In the rows, zero is written as 128.
One turn or mirror swaps these rows in pairs. Which row does each one swap with?
zevu: [100 180  87 129 125 112 126  95 113  94  99 119 136 123 134 133 122 162]
fogo: [107 152 147 122 115 110 127 120 177 124 113 136 135 135 113 156  86 158]
baki: [132 157 134 136  76 103 113  82 124 105 112 102 158 132 161 141 133 142]
gepi: [ 93 134 117 100 102 132 136 126 105 114  81 122 114 153 169  96 149 127]
lalaf: [ 90 112 114 173  92 108 101 115  99 113 119 112 129 134 119 115 148 148]
ker: [128 152  86 130 123 115 129 142  99 149 107 125 110 146 120 114 143 168]
Degug: [ 79 135 122 153 112 128 110 114 139 126 108 138 132 155 121  89 147 176]
Zizak: [108 119 102 117 132 102 110 154 122 179  91 121 139 133 152 129 127 149]
Zuraz: [123 131 121 103  78 113 156 139 117 122  92 149 121 112 136 123 144  98]
fima: [130 115 182 131 154 120 109 123 184 113 127 145 127 146 136 126 120 121]
nuf: [112 149 148 149 162 116 109 117 143 120 118 117 142 135 153 127 123 193]
Lol: [106 145 161 145  72 121 118 150  82 107 118 128 131 120 133 121 137 138]
sivi: [127 161 106 145  96 121 126 179 147 124 122 151 154 103 142 123 140 116]
vuk: [ 99 122 144 135  98 147 134 129 146  88 146 150 158 128 138  87 119 100]
satu: [127 144 156 154 108 105 126 102 104 111 166 157 137 133 123 129 128  91]
pumo: [112 122  94  98 139 133 119  96  80  87 137 147 138 146 163 125 112 141]
poper: [ 89 167 121 119 178 114 105 115 149 127  86 132 134 139 157 118 127 127]
pezop: [113 115 100 119 157 118 104 137  65  93 115 138 144 151 155 131 134 137]
nepak: [135 176 125 117 113 136 117 147 192 103 123 122 140 146 139 129 115 140]
fubig: [125 114  90 123 151 114 111 141 133 181 135 128 131 137 138 132 137 131]
Rini: [149 142 117 168 131  95 111 151 137 136 121 176 130 129 114 160 112 143]
getu: [127  91  83 134 110 128 110 103  82  83 121 127 143 132 148 119 116 143]
gavuk: [137 184 174 136 118 125  97 149 126 116 121 138 138 117 131 132 120 160]
kuni: [114 141 106 121 172 126  92 104 176  85 128 132 137 150 147 125 118 140]
mem: [101 110 146 122 152  99 136  81 120 123 123 112  99 142 125 118  98 141]
dabo: [115  94 125 144 115 105 133 125 137 122 156 160 164 162 177 122 113  98]
Tol: [133 121 110 102 142 114  99 108 100  92 116 124 131 128 174 141 130  80]
vokof: [128 165  90 102 135  99 144 145 110 130  95 151 125 158 177 129 104 135]
Niro: [148  85 146 137 128 101 111 154 156 141 143 122 134 130 162 129 107 106]
puvo: [150 136 144 152  56 123 121 133 136  92 127 141 137 146 142 146 118 152]
Zaso: [117 106 108 130 109 109 127 138  82 144 116 136 139 142 161 129 112  75]
ruf: [104  92 154 118 142 133 102  98  99  82 115 132 122 117 119 133 125 136]
gemu: [112 142 168 133 108 129 103  92 118  86 125 115 144 129 127 149  91 103]
lar: [151 123 137 133 131 111 113  87  95 133  96 118  97 118 135 148 141 126]
nep: [127 119 114 123 149 111 161 175 153 131 110 171 117 135 145 130 112 146]
zomi: [114 144 132 115 148 127 115 102 179 126 140 128 125 133 102 153 104 142]
vogi: [ 96 111 102 128  96 119 128 139 175  74 108 131 132 141 147 129 116  94]
zubig: [127 117 105 158 149 113 114 152 125 142 147 173 120 135 107 108 144 139]
Rop: [143 144 150 135 114 110 143 107 169 137 127 140 130 146 170 132 123  80]
pipo: [128 105  87 127 104 130 108 158 178  96  95 151 130 148 142 132 119 150]
dotiz: [108 149 160 140 128 126 126 146 137  78 158 167 165 154 132 128 113 114]
mifa: [123 130 155 127 109 148 111 146 121 102 172 170 159 122 145 113 127 118]
raloz: [135  88 114 139 162  90 121 108 111 144 114 147 110 167 148 127 127 145]
mavo: [107 146 108 109  85 109 139 132 118  80 103 123 140 156 186 139 103 115]

Rini swaps with poper
satu swaps with Tol
ruf swaps with dabo
pipo swaps with Degug

One turn or mirror swaps these rows in pairs. Which row does each one swap with?
Ponuv: [135 125 103 120 100 123 106 141 161 116 104 111 133  87 156 138  80 175
 171 138]
bedi: [144 106 141 121 135 126 171 167 132 111 127 104 132 111 123 136  88 145
 110  86]
Porar: [134 104 152 131 123 133 167 175 135 106 123  95 138 123 143 130  96 131
 114  95]
Rolok: [152 116 136  93 160 125  97 180 140 144  84 108 116 133 138 142 112 152
 146 109]
meba: [152  94 156 177 119 152 136 153 157 129 129  89 117 108 146 117  94 143
 151 150]
megov: [125  72 123 141 153 129  97 149 107 134 103 135 108 104 129  81 152 143
 153 138]
Pokem: [117 115 107 107 133 116  89 144 118 134 141 124  99 169 126 119 100 184
 145 163]
fedef: [ 92 124 148 107 130 107 111 161 105 118 130 151 117 134  90 149 130 156
 107 130]
nel: [140 114 122 141 138 125 108 141 129 153 133 121  89 166 126 131  78 185
 142 162]
Luto: [141 158 137 115 122 109  88 138 133 134 137 164 138  88 146 106 133 108
 166 133]
Fev: [126 157 134 111 126 116  92 142 137 125 141 164 149  97 140 106 147 116
 165 128]
vage: [136 152 101 144 153 125  76 132 118 121  92 161  71 105 108 122 106 138
 137 134]
silaf: [135 107  97 126  99 119 105 136 145 106 105 115 125  86 149 129  87 190
 166 144]
Kal: [152 139 139 121 109 154 130 137 131 147 163 161 117 112 129 107  88 110
 106 163]
Sepo: [149 105 154 181 112 148 139 157 164 115 126  87 114 106 141 125 100 139
 153 146]
nuniv: [153 113 147 163 119 141 132 150 157 136 139  93 102 135 140 145  70 156
 144 159]
vup: [144 151 130 126 111 146 128 135 128 147 174 154 120 123 131 108  80 108
 113 152]
ragev: [135 107 159 133 115 139 173 174 138 114 121  99 132 120 133 118  96 131
 112 101]
Fibuv: [130 147 138 105 129 114  87 148 128 128 146 166 138 109 150 100 146 115
 168 135]
Zam: [140  86 141 146 164 151 105 141 125 159 108 141  97 112 134  74 133 123
 138 135]
Tuzi: [133 133 113 142 166 114 140 158 141  87 121  94  99 129 136 116 121 120
 155  87]
Vizup: [124  76 122 137 142 127  94 152 110 128 100 128 117  96 130  81 156 148
 155 144]
Nirin: [119 154 127 143 133 138 146 116 131  91 151 141  76 115 105 120 104 107
 123 106]
poket: [150 132 138 133 113 153 125 134 134 154 168 159 108 121 130 101  87 113
 119 168]
Delok: [146  93 152 175 117 142 146 149 164 122 125  87 115  90 139 129  99 136
 151 134]
sive: [140 118  94 116  92 108 112 134 148 106 102 112 129  87 153 133  89 177
 163 140]
zav: [115 122 103 103 125 114  89 148 119 132 141 128 104 161 128 119 110 178
 149 172]
Taso: [144 130 104  92 148 127 142 128 113 125 140 150 109  94  84 137  94 153
 116 107]
suvu: [147 118 146 120 127 117 169 175 129 127 138 118 137 120 110 142  89 147
 108  95]
kab: [111 113 152  92 154 114  98 167 104 134 117 130 128 142  99 141 133 150
 115 122]
dup: [110 114 157 104 135 103 110 175 104 130 124 136 126 150 110 150 135 144
 109 129]
luzel: [145 155 130 120 128 108  86 138 130 131 141 176 138  98 143 107 132 112
 161 130]
Duz: [111 134 122  86 128 108  80 145 113 121 145 161 130 124 137 108 149 130
 155 131]
kapo: [159 170 122 143 145 111  88 129 125 132 127 180 100 101 129 125 111 117
 150 130]
buvug: [101 109  90 139 131 120  99 140 112  94  77 117  71 127 118 109 109 136
 128 129]
gove: [160 113 123 106 136 143 109 155 169 132  90 101 127 105 153 138  85 162
 159 105]
bif: [152 116 147 147 133 163 120 141 130 157 142 156 111  98 129  85 102  95
 119 147]
Sinoz: [116  93  94 128 108 105  93 142 125  95 100 112 123  95 138 124 113 186
 163 132]
Vetik: [ 99 102 113 126 116 128 113 150 109  84  80  96  87 125 135  98 120 134
 119 113]
Repil: [114 152 144 148 117 138 151 115 130  99 153 146  82 111 105 123  95 121
 106 135]
guf: [115 149 123 149 136 148 145 114 136  86 137 123  71 104 120 111 106 106
 122 112]
tafur: [ 94 105 105 138 116 141  98 131 116  89  83 111  79 117 114 101 111 138
 116 127]
tovi: [143 113 103 118 104 126 103 134 161 113 101 108 131  93 157 138  86 177
 171 131]
Boki: [116 147 136 143 113 138 140 113 127  95 154 152  82 108  95 123  96 116
 109 125]

kab swaps with buvug
tovi swaps with luzel
sive swaps with Fev
poket swaps with meba
suvu swaps with guf

One turn or mirror swaps these rows in pairs. Which row does each one swap with?
viti: [106 120 161 143 143 122  96 129 112 121 121 122  90  54 138 124  98 123
 135 136 138 142 185 138 131 136]
vek: [ 80 151 111 157 129 151 100 124 169 148 144 131 132 138 106 144 118 160
 134 126 126 158 122 118 107 115]
zin: [103 133 123 126 129 165 159 144 143 127 120 153 100 118 152 164 121 127
 190 140 131 140 145 148 130 123]
Tez: [ 96 107 148 147 128 124 160 134 143 147 137 168 112  93 118 133 143 123
 164 168 106 147 137 137  99 125]
sutob: [131 119 114 171 117 101 109 127 146 130 131 118  84 114  96 104 131 151
  67 117 141 156 130 156 136 120]
Vemek: [123 101  89 122 113 128 156 140 131  92 120 132  82  86 129 128  78 122
 136 148 123 136 131 106 114 112]
Rel: [117 121 138 111 141 124  99 129  99 123 138 111 118 138 156 115 136 123
  76  92 161 131  93 151 151 106]
fedav: [127 145 154 142 109 124  60 134 136 115 131 128 116 137 128 125  70 111
 144 127 130 139 133 126 112 118]
Meb: [ 84 104  58 150 116 113 122 139 124 132 129 128  68 104 134 125 135 123
 126 144 161 163 145 149 121 120]
Lonot: [121 145 130 132 199 121 165 141 132 110 114 113  61 126 122 114 140 136
 133 131 142 145 140 143 115 115]
Kimek: [ 94 127 132 127 135 112 125 126 137  83 128 149 108  71 132 136 125 133
 116 148 183 140  88 146 137  98]
Zivu: [140 106 145 119 128 122 181 146 112  83 118 115 141 168 138 123 131 124
 125 126 142 163 131 142 137 106]
difub: [136 131 154 151 106 111 125 126  83 150 140  84 123 135 133 121 132 147
 101  74 128 138 143 133 131 127]
zozik: [118 125  94 140 141 126 113 136 110 162 122 126  60  59 126 123 128 137
 134 128 138 145 169 130 132 136]
bivi: [106 129 110 117 165 132 126 136 123 132 124 130 156 197 141 123 124 119
 122 121 137 159 137 154 126 111]
lanu: [122 146 142 136 153 122 174 127 142  83 120 124 162 146 131 127 137 137
 113 122 142  98 124 118 131 112]
ref: [138 135 104 178 101  96 115 135  91 135 142 141 103  97 137 106 177 127
 127 129 112 128 152 116 105 144]
Suge: [134 131 116 131 145 120 156 138 129 120 133 123 185  68 119 131 125 141
 136 123 137 169 120 121 120 102]
Givud: [124 109 117 143 111 121 155 147 115 129 140 165  87  93 154 130 134 115
 157 175 137 111 104 144 138 152]
defe: [133 145 161 125  95 106 148 149  91 111 119 100 118 142 161 141 138 129
 138  83 153 136 140 112 124  96]
Gese: [ 87 125 132 148 136 112  99 147 115 200 131 127  87 144 131 134 120 119
 139 129 127 120 112 120 119 126]
dos: [171 147 126 132 165 118 173 132 137  81 116 127 106 118 122 110 166 132
 124 124 136 134 149 158 126 136]
sul: [ 75 131 144 146 160 126  74 142 118 134 111 126  92  71 126 129 131 118
 129 138 116 116  96 133 122 115]
Bule: [125  99  99 135 155 152 139 156 114 107  80 112 141 110 151 124 117 124
 131 141 142 140 137 180 155 149]
limi: [162 105 138 162  84 116 135 134 125 108 123 127  71 137 125 122 181 130
 120 127 130 161 119 133 130 127]
vur: [ 94 140 115 142 124 118 151 130 118 163 131 140 187  94 138 119 124 124
 133 116 133 138 102 128  97 140]
Luz: [118 128 159 133 156 117  69 136 123 157 123 124 142 142 123 114 124 135
 126 122 130  81 104 132 124 121]
divef: [122 121 128 126 142 113 103 157 116  78 110 117 129  76 137 119 146 143
 141 126 136 164  64 120 121 122]
Ven: [156 149 127 122 135 134  97 137 119  72 132 124 140 117 157 131 140 129
 122 133 143 126 194 118 129 113]
divaf: [114 112 101 164 121 129 105 147 115 153 131 133 112 104 117 121 177 144
 143 155 115 191 147 138 118 157]
fop: [134 141 149 122 140 125  90 149 129 142 119 116 166  53 128 126 112 148
 134 145 141 148 142 129 123 126]
zug: [120 115 136 145 135 120  88 125 103 127 104  97 129 167 123  91 142 128
  84 102 131 152 164 122 106 134]
mil: [ 80 129  92 153 137 104 125 161 119 139 115 151 109  93 124 144 136 129
 148 165 129 190 111 145 127 116]
bika: [103 147 137 114  63 135 109 128 132 136 110 127 148  96 135 122 163 141
 131 118 144 133 105 104 129 132]
Tet: [120 121 144  97 113 134 152 166 113 135 168 122  92 105 152 125 130 148
 123 140 145  99 108 108 111 126]
daz: [129 132 170 122 134 131 109 117 164  97 131 144 118 122 124 115 132 107
 137 152 139 142 162  91  91 111]
ner: [ 94 150  97 120 134 122 104 133 141 116 124 112 136 171 145 146 112 137
 149  88 124 134 141 120  96 101]
gito: [109 113  86 152 131 126 111 137 117  97 112 131  83 157 138  97  98 124
 125 125 159 190 117 144 146 145]
tul: [111 104 120 111 129 138 108 128 133 105  69 121 106 115 133  72 149 117
 114 138 143 118 144 127 144 161]
rukip: [116 142 133 127 145 126  99 131 117  88 120 126 170 157 140 110 133 124
 134 114 147 192 169 122 121 134]
liro: [104 130 101 144 141 119 211 136 114 123 122 120 117 147 125 101 135 125
 121 120 156 149 128 111 114 118]
dugef: [104 122 116 149 119 172 109 101 116 121 179 101 137 150 118 108 146 113
 126 122 119 148 122 125  99 131]
sikar: [111 113 110 158  95 147 157  97 137 118 132 140 125 152 125 140 122 119
 122  88 120 105 138 145 116  97]
nono: [123 108 136 130 148 134 114 131 116 136 126 122 107 171 127 117 132 131
 137 123 119  85  75 144 112 128]
gadu: [103 109 144 137 150 123 139 133 132 150 121 135  63  81 138 116 150 125
 131 147 140 116 188 133 109 127]
Reda: [ 92 137 132 128 154  99 119 145 137 103  99 117 103 121 146 143 110 137
 101 107 176 164 136 140 171  94]
bubi: [118 115 133 139 131  84  95 145 113 111 115 135 106  76 136 111 130 140
 104 134 181 138  95 156 167 115]
Zura: [107 128 135 136  94 123  66 140 121 131 121 136 106  71 141 145 135 140
 130 138 133 188 156 128 121 131]
nise: [ 84 124 164 157 137 128 150 137 121  73 107 141  94 117 145 118 147 119
 130 104 149  87 136 152 132 116]
muk: [124 165 128 138 125 127 115 116  91 128 116 101 138 146 136 130 118 120
 133  61 156 134 160 117 128 105]
fini: [146 108 134 169 124 108 110 127  85 143  99 121 145 123 137  82 141 118
 115  98 143 139 131 175 140 150]
momav: [108 121 104 136 137 139 111 123 133  55 135 125  92  87 137 111 133 132
 137 122 108 190 125 139 129 142]
Teg: [146  82 111 158 150 143 136 127  98 138 109 141 140 126 139 102 132  92
 163 128 119 135 136 176 136 143]
Rege: [110  87 138 136 155 161  95 103 129 137 145 141 143 135 135 101 167 110
 118 131 155 115 108 160 111 131]
Kenet: [149 161 146 141 107 131 144 131 111 131 158 143 124 106 128 129 148  94
 176 156 147 126 127 130  94 132]
lobol: [115 169 150 139 120 135 148 128 106 145 163 135  95 138 147 148 139 115
 169 123 169 153 112 145 111 100]

Gese swaps with Reda
defe swaps with gadu
bivi swaps with mil
Meb swaps with ner
Tez swaps with Zivu
Teg swaps with Suge
Vemek swaps with sikar
vek swaps with gito

